(in the rows, 128 means zero)
One turn moves every row onto another: examples first, then more rows asked:
tumut: [112 112  84 119 129 109 107 159 160 133 115 143 127 113 128 134 147 115
 123]
zaleg: [115 134  98 141 138 109 140 113 144 129  99 124 117 127  90 137 128 167
 131]
fav: [143 150 130 115 137  88 136 134 127 132 110 138 120 113 160 165 134 131
 135]
Mil: [124 111  94 120 126  95 123 149 161 143 135 149 153 137 129 132 132 108
 125]
Rur: [112 128 116 116 140  94 102 107 137 129 112 118 120 155  93 141 126 158
 132]
Kitaz: [132  85 110 125 130  97 121 149 152 144 125 137 153 121 135 146 112 113
 128]
zep: [127 144 128 129 132  95 144 105 137 142 122 119 120 111  96 145 132 168
 127]
gupok: [116 146 124 126 145 101 106 107 124 148 118 116 116 124 100 162 122 164
 140]
vinu: [144 106 100 127 145  96 121 152 136 133 108 154 128 121 154 165 123 112
 126]
Zanu: [113 143 117 146 149  93 125  98 139 136 109 111 123 113 101 131 140 163
 123]
Fuzo: [144 143 134 130 143  87 129 117 139 120 119 124 135 127 167 150 143 130
 115]
Gotam: [115 145 127 115 135  86 110 102 145 146 121 104 115 134 111 148 141 163
 137]
peda: [114 148 132 119 138  96 106 104 141 142 124 108 115 134 108 151 138 164
 136]
kalid: [115 110  87 124 134 102 107 160 158 137 111 152 132 117 132 135 147 113
 127]
kizel: [121 112  90 114 120  99 123 149 159 139 138 142 147 133 120 133 128 108
 122]
Tego: [143 106 114 126 136  96 141 148 156 131 121 142 141 129 160 149 122 112
 127]
Von: [128  86 107 121 128 102 118 146 147 141 128 131 152 116 125 143 105 113
 123]
kov: [113 124 110 108 139 113 113 112 136 147 108 118 118 129 111 156 123 177
 151]
Neb: [127 121 105 123 148 100 119 143 154 130 127 148 148 140 162 134 135 108
 128]
doko: [136 163 107 139 151  96 134 129 116 133 111 149 134 118 148 159 124 124
 131]
das: [114 144 115 129 149  94 107 103 122 152 112 114 119 122 101 159 119 161
 142]
fon: [127  85  88 128 136 113 104 146 146 137 113 134 137 101 135 151 130 125
 115]
pogu: [116 146 122 145 147 101 128 100 136 134 114 117 122 111  97 135 139 166
 121]
feb: [133  85  90 133 137 106 108 150 148 142 109 144 138 106 140 155 133 123
 119]
tulu: [126 115 123 114 135  98 139 101 139 131 113 123 131 120 100 124 131 175
 124]
tet: [127 142 122 126 131  86 146 104 135 148 117 117 119 109  98 145 128 166
 133]
Vofo: [125 156 127 146 159  93 116 122 128 120 112 131 141 132 154 143 126 116
 125]
taz: [129 120  95 132 155  99 118 150 138 126 108 164 136 119 150 135 137 109
 122]

kov turns into tulu
Neb turns into taz
Vofo turns into doko
Now these:
pogu turns into gupok
tet turns into Gotam
Kitaz turns into Mil
kizel turns into tumut

